In the rows, 128 means zero.
Z: a few groups of rows, each row roughly a mix of its group's hidden directions:
Z (124 x 10):
[[ 81 110 112 138 124 147  96 135 141 159]
 [135 185 133 119 117 109 113 142 106 155]
 [162 117 170 105 116 113 149 128  98 114]
 [147 101 142 138 124 136  99 134 165 170]
 [149  89 171 101 129 114 118 107 133 143]
 [127 136 149  88  99 127 141 155 102 159]
 [163 140 116 124 156  97 116 120 127 173]
 [150  70 106 118 135 112 144 108 138 134]
 [114 143 168 120 133 143 104 133  79 141]
 [157 137 125  91 133 106 140 118 104  85]
 [129 156 178 107 131 157 107 127 137 108]
 [114 124 111 153 161  87  95 122 147 136]
 [ 83 162 124 157 122 114 145 152 134 111]
 [120 102 155 128 146  93  96 119  91 127]
 [113 130  82  86 101 134 128 129 152 119]
 [148 134 152 132 158 134  84 125 142 166]
 [104 122 107 134  81 132 166 110 146 119]
 [114 127 147 120 174 111 136  83 145 120]
 [ 87 139 104 108 115 145 152 169 130 126]
 [ 96 108 124 120 137 115  97 105 174 137]
 [ 91 143 125 154 134 121 134 132 145  75]
 [ 99  74 151 126  98 119 133 117 131 130]
 [ 98 129 115  97 142  83 132 146  99 139]
 [137 160 150 141 124 135 177 162 137 125]
 [ 90 123 105 100  98 151  96 119 136 139]
 [164 124 103 126 151 134 119 123  90 166]
 [124 161 152 112 140 144  82 109 139 150]
 [102  78 156 136 129 105 119 132 156 127]
 [164 123 139  89  94 113 140 126 147 153]
 [108 164 155 111 121 114  96 160 114 112]
 [106 148  98 143 160 129  97 123 101 155]
 [104 122 132 107 101 168 153 162 120 142]
 [140 157 141 140 143  99 136 133  80 154]
 [175 110 113 154 165 119 133 115 141 142]
 [ 96 122 112 127 147 117 130 136  68 136]
 [138 135  98 131 133 136 181 150 127  96]
 [185 111 115 103 132 141 129 116 155 115]
 [149 148 132 152 169 102 104 120 159 135]
 [127 129 146 105  90 172 114 134 151 151]
 [109  81 121 115  94 162 141 123 141 137]
 [101 126 122 141 115 171 150 131 125  83]
 [101 138 173 109 118 128  97  96 125 117]
 [ 98 150 158 130 108  92 149 138 153 111]
 [150 143  99 148 140 106 134 149 155 169]
 [131 125 111  77 146  96 103 137 149 137]
 [119 138 134 110 167 106  88 142  95 123]
 [185 139 134 141 142  92 145 118 136 133]
 [103 176 140 165 150 141 134 136 136 113]
 [193 123 111 136 147 140 124 116 119 141]
 [119 156  91 148 112 162 142 118 161 134]
 [ 88 145 165 138 106  99 115 148 131 144]
 [132  86  98 112 123 145 128 157 142  94]
 [ 99 119 125 145 168  94 111 136 110 156]
 [126 122 167 147 124 162 153 160 125 155]
 [103 152 139 132 107 125 116 179 149 106]
 [134 125 105 100 113 147 134 107  72 126]
 [177 128 113 144 160 100 154 124 139 123]
 [135  95 163 163 111 132 133 118 157 151]
 [141 160 148 129 157 122 162 166 129 109]
 [137 150 146 110 156 148  97 115 166 149]
 [160  96 107 110 152  97 155 145 119 131]
 [147 129 117  86  95 100 113 106 149 139]
 [143 154 117 154 140 149 128 118 159 174]
 [142 177 111 118 138 166 134 137 155 135]
 [138 136 173 148 144 144 111 109 158 156]
 [128 149  91 140 163  97 142 148 154 120]
 [164 124 156 160 134 151 146 166 131 126]
 [ 96  98 136 136 155 144 131  98  96 106]
 [115 111 121 141 126 166 141 137  87  91]
 [120 133  88 121 132 160 130 154 103  91]
 [ 86 169 120 131 142  94 122 147 121 116]
 [148 103 130 115 171 120 101 141 156 101]
 [140 141 130  88 131 160 112 144 172 118]
 [137 101 155 118 118 149  95  92  97 124]
 [154 110 119 105 124 162 140  88 107 105]
 [127 133 134 163 113 138 167  91 144 155]
 [146  79 118 110 101 136 155 120 133 155]
 [129 115 107  71 116 140 131 161 111 129]
 [156 165 118 122 179 128 106 135 125 117]
 [167 152 131 144 152 150 117 168 117 144]
 [144 168 138 127 144  87 132 144 140  94]
 [148 117 128 157  84 113 140  88 137 142]
 [109  98 146  92 120 127 104 117 130 171]
 [132 159 123  82 119 146 116 169 120 118]
 [ 98 129 106  86 116 112 132 117 112  89]
 [108 161  92 147 127 118 128 134 174 138]
 [127 126 115 168 116 131 167 113 155 161]
 [114 161 161  88 128 127 127 157 118 104]
 [151 152 108 132 156 137 138  91  94 149]
 [145 126 134 157 114 130 160 104 170 155]
 [158  82 138 141 143 141 125  96 104 143]
 [126 154 158 147  83 147 155 138 129 145]
 [117 176 148 124  84 133 135 123 105 138]
 [152 118 134 141 119  93 177 127 102 142]
 [153 123 128 115 114 177 136 149  94 108]
 [131  94 124 157 126 119  92  85 125 144]
 [ 97  89 100 124 150 106  95 132 121 140]
 [109 172 151 105 120 159 138 154 127 109]
 [113 160 152 100 128 145 136 122 120  79]
 [156 134 105 112 137 158 144 161 167 122]
 [133 146  86  92 127 146 148 150 144 102]
 [ 96 141 118  94 160 132 101 163 136 126]
 [177 126 158 143 115 116 166 127 135 143]
 [146 170 131 161 123 123 159 132 164 130]
 [155 143 100 116  96 122 151  93 128 101]
 [103 120 174 108 136 116 106  92 132 111]
 [103 147 125 104 109 140 105  91 162 147]
 [132 161  96 171 162 129 117 123 115 117]
 [108  84 148 139 124  89 119 102 111 129]
 [133 165 132 110 124 163 166 157 133 114]
 [117 126 121 170 120 169 140 134 150 162]
 [153 136  96 130 125 105 125 167 155 158]
 [128 111 172 124 154 114  85 110 131 143]
 [145 160  90 115 130 122 124 137  88 156]
 [130 156 146 132  81 167 146 114 134 125]
 [166 156  96 114 164 121 110 143 119 137]
 [117 125  94 117  88 149 150 143 145 161]
 [108 115 152 139  90 121 151 128  99  92]
 [114 105  92 123 144 136 117 174 126  98]
 [141 104 184 157 144 119 116 132 112 129]
 [142 113 107 153 133 117 171 130 118  84]
 [124 155 100 120 169  94 108 140 127 106]
 [120  95 159 112 136 111  85 107 144 143]
 [ 90 105  94 159 145 151 121 114 114 113]]

the two rows of each list that fit no group, in list order (the others fit one group, some only roughly):
  Z498: [127 117 139 151 123 104 113 140  67 128]
  Z624: [126 140 121  92 111 150  89 128 159 155]
  Z348: [103 137 133  97 135 166 123 140  94  96]
  Z929: [101 113 103 127 116  91 140 114  86 111]
  Z550: [149 100 135 128 105  98 129 132 159 170]
  Z421: [ 85 119 131 111 110 155 108 104 146  99]
  Z752: [134 129 132 182 138 159 112 109 148 148]
  Z676: [166 115 146  83 117 132 109 103 119 112]
  Z331: [109  96 116 169 171 122 122 132 110 132]
  Z719: [104  97 130 145 125 167 143 132 171 118]
  Z658: [138 127 145 113 138  96  89  94 119  98]
  Z325: [165 107 109 154 156 131 138 156 143 155]

Z421; Z719
  Z590: [114 161  99  96 142 132 113  99 152 150]
  Z623: [110 135 130 139 125 162 141 179 105 152]
  Z693: [144 136  91 128 149 128  97 133 133 176]
  Z664: [111 176 145 145 150 134 146 164 118 132]
  Z20: [104  93 101 132 123  92 156 108 110 118]
  Z724: [132 159 141 161 140 122  99  89 135 103]
  Z174: [143 116 169 117 105 154 124 141 170 117]
  Z311: [162 110 143 131 163 133 141 167 125 100]
  Z770: [160 141 178 149 127  98 147 118 132 127]
  Z394: [129 129  89 159 121 109 150 141  86 140]

Z623; Z664
  Z702: [133 119 155 176 167 113 141 115 128 113]
  Z749: [126 108 108 122 184 130 109 138 121  96]
  Z554: [140 122 144 167  88 142 155 155 112 129]
  Z345: [127 114 117 153 114 110 144 145 173 165]
  Z89: [127 177  97  91 137 150 122 124 139 132]
  Z291: [118 118 151 137 160 133 118 127 168  84]
  Z484: [112 141 108  88 111 122 140 166 159 143]
  Z843: [ 92 147 169 115 103 130 140 149 102 130]
  Z811: [ 95 139  92 139 133 167 110 107 134 106]
  Z728: [135 144 133  94 137  91 155 164 130 106]
  Z873: [ 88 147 142 154 151 112 110 164 138 118]
  Z478: [ 91 129 103 160 114 113 139 143 122 169]
  Z360: [118 138 164 124 133 171  83 123 129 131]
  Z810: [177 115 127 134 120 104 136 156 116 163]
  Z241: [150 111 148 160 168 116 147 158 126 146]

Z702; Z810
  Z855: [ 93 138 104 129 116 140  84 130  97 147]
  Z822: [159 160 131 146 153 157 121 137 151 160]
  Z656: [137 150 152  96 146 139 105 114  91  98]
  Z340: [141 134 112 101 142 140 110 126 179 160]
  Z632: [123 119 112  90 113 150 102 132 175 137]
  Z586: [ 94 132 178 114 108 110 134 138 104 141]
  Z218: [104 133 121 163 148 172 123 145 142  99]
  Z213: [ 88 113 137  99 109 106 107  97 133 107]
  Z199: [119  95 136 110 126 158 125 124 111  76]
  Z386: [127  78 109 137 173 119 127 108 124 133]
  Z514: [178 130 109  90 116 116 115 148 143 139]

Z855; Z218
  Z809: [158 147 165 146 115 119 145 103 100 103]
  Z697: [162  95 141 108 105  88 139 119 122 146]
  Z578: [143 106 153 137 134 120 135 120 190 125]
  Z602: [137 107 130 147 107 114 123  79 107 161]
  Z128: [108 124 158 132 100 135 133 110 110 179]
  Z175: [133 169 123 144 153 155 107 145  90 127]
  Z696: [123 139 180 101 112 140 151 110 142 107]
  Z407: [105 161 141 104 124 120 104 124  88 100]
  Z318: [147 135 132  86 155  89 133 151 125 106]
  Z235: [132 146 148 100  85  93 154 140 130 132]

Z602; Z696
  Z483: [ 85 146 128  90 105 122 134 127 155 105]
  Z338: [140 135  83 153 154 111 138 133 102 157]
  Z726: [123 116 168 132  98 154 147  87 131 118]
  Z303: [118 138 142 128 143 134  80 105 166 150]
  Z592: [ 94  97 120 108 116  89 115  95 123 129]
  Z541: [123 155  98 108 127 138  98 109 148 169]
  Z51: [ 96 151 167 104  94 128 120 138 140 147]
  Z755: [156 152 149 124 183 145 127 133 145 128]
  Z787: [143 162 121 157 151 103 146 139 106  94]
  Z620: [167 145 142 111 172 120 105 123 140 106]
  Z28: [117  91 145 143 145 100 148 118  96  98]
  Z138: [122 115 147 140 158  87 116  96 146 102]
  Z740: [112 145 140  92 106 156 156 131 119  91]
  Z796: [151 119 132  94  93 127 130  94  97 147]

Z483; Z740
  Z31: [124 115 174 146 104 141 157 142  96 128]
  Z466: [107 143 137  98 113 154 132 164  92 111]
  Z714: [128 100 109 129  99 128 168  93 137 104]
  Z147: [142 143 140 107 158 128 115 159  90  96]
  Z905: [110 107 182 108 115 128 123 113 142 100]
  Z743: [122 139 125 160 140 133 154 170 155 160]
  Z245: [110 103  91 154 110 125 150 157 146 148]
  Z461: [129 136 131 132  84 138 151 158  98  96]
  Z83: [155 111 154 103 140 103 120 119 118 174]
  Z653: [138 127  95 119 143 116 107 168  86 122]
  Z423: [106 165 130 109 135 102  96 109 145 158]
  Z335: [ 91 128 126 178 135 115 139 136 152 154]
  Z759: [ 98 108 124 142 136 148 128 159 143  80]

Z714; Z423
  Z928: [134 105 118 127 152 106 110  74 121 106]
  Z596: [107 123 146 154 131 165  96 107 151 105]
  Z210: [ 68  98 139 141 119 120 125 145 112 121]
  Z91: [108 146  88 107 158 153 121 157 145 124]
  Z906: [ 97 110 153 123 127 118 138 155  78 116]
  Z907: [ 92 106 134 104 106 120 128 122 169 156]
  Z384: [148 124 129 136 121 141 170 167 125  90]
  Z920: [108 126 128 130 117 131 138 164 158 180]
  Z832: [120 128 175 133 140 105 107 121 151 166]
  Z645: [110  96 148 154 130 163 127 123  87 118]
  Z775: [130 163 144 141  83 124 140 153 156 142]
  Z452: [106 118 117 150 139 145 135 165 159  89]
  Z155: [129 154 176 125 129 107 140 151 108  96]

Z928; Z832
  Z336: [131 109 139 140 168 116 104 100 153 162]
  Z328: [ 82 134 107 166 145 123 138 128  96 123]
  Z47: [108 119 152 136 179 109  97 135 142 114]
  Z672: [129 105 131 108 116 166 134 116 123  76]
  Z652: [123 140 101 129 166 107 109 123 157  89]
  Z126: [137 104 146 141 138 129 124  66 140 145]
  Z442: [103 130 122 133 157 132 145 124  74 101]
  Z591: [174 171 118 102 122 119 114 143 131 143]
  Z162: [156 135 143 127 127 165  97 117 115 170]
  Z725: [122 150 163 168 139 155 108 114 115 105]

Z126; Z442
  Z396: [112 135 148 121  87 107 143 157  91 116]
  Z691: [112 110 170 130  88 106 124 131 159 133]
  Z205: [135 122 159 123  89 100 128 133 172 140]
  Z967: [164 149 148 140 125 145  98  84 136 127]
  Z428: [141 113 129 173 133 132 156  83 125 117]
  Z979: [122 169 119 159 112 115 143 150 147 163]
  Z962: [ 99 147 127 150 150 146 105 129  79 127]
  Z561: [138 122  72 109 142 138 121 148  94 126]
  Z850: [119 168 119 171 143 138 159 119 131 150]
  Z762: [123 128  94 157 143 107 177 112 119 128]

Z396; Z428
  Z362: [121 119 155 123 136  70 151 131 109 110]
  Z488: [141 108 163 139 129 127 134  84 167 137]
  Z989: [ 91 149 151 167 139 142 146 103 112 137]
  Z468: [147 149 132 137 151 176 137 121 123 167]
  Z4: [ 97  92 120 106 116  96 140 121 161 143]
  Z247: [136 181 116 136 130 146 126 156 133  93]
  Z75: [ 88 129 102 111 132 174 102 125 120 128]
  Z315: [163 110 162 160 127 136 157 134 123 156]
  Z339: [161 113 138 167 143 116 151 115 105  98]
  Z434: [129 117 127 150 126 118 120  67 159 121]
  Z305: [133 135 171 133  89 116 125 135 170 136]

Z468; Z434
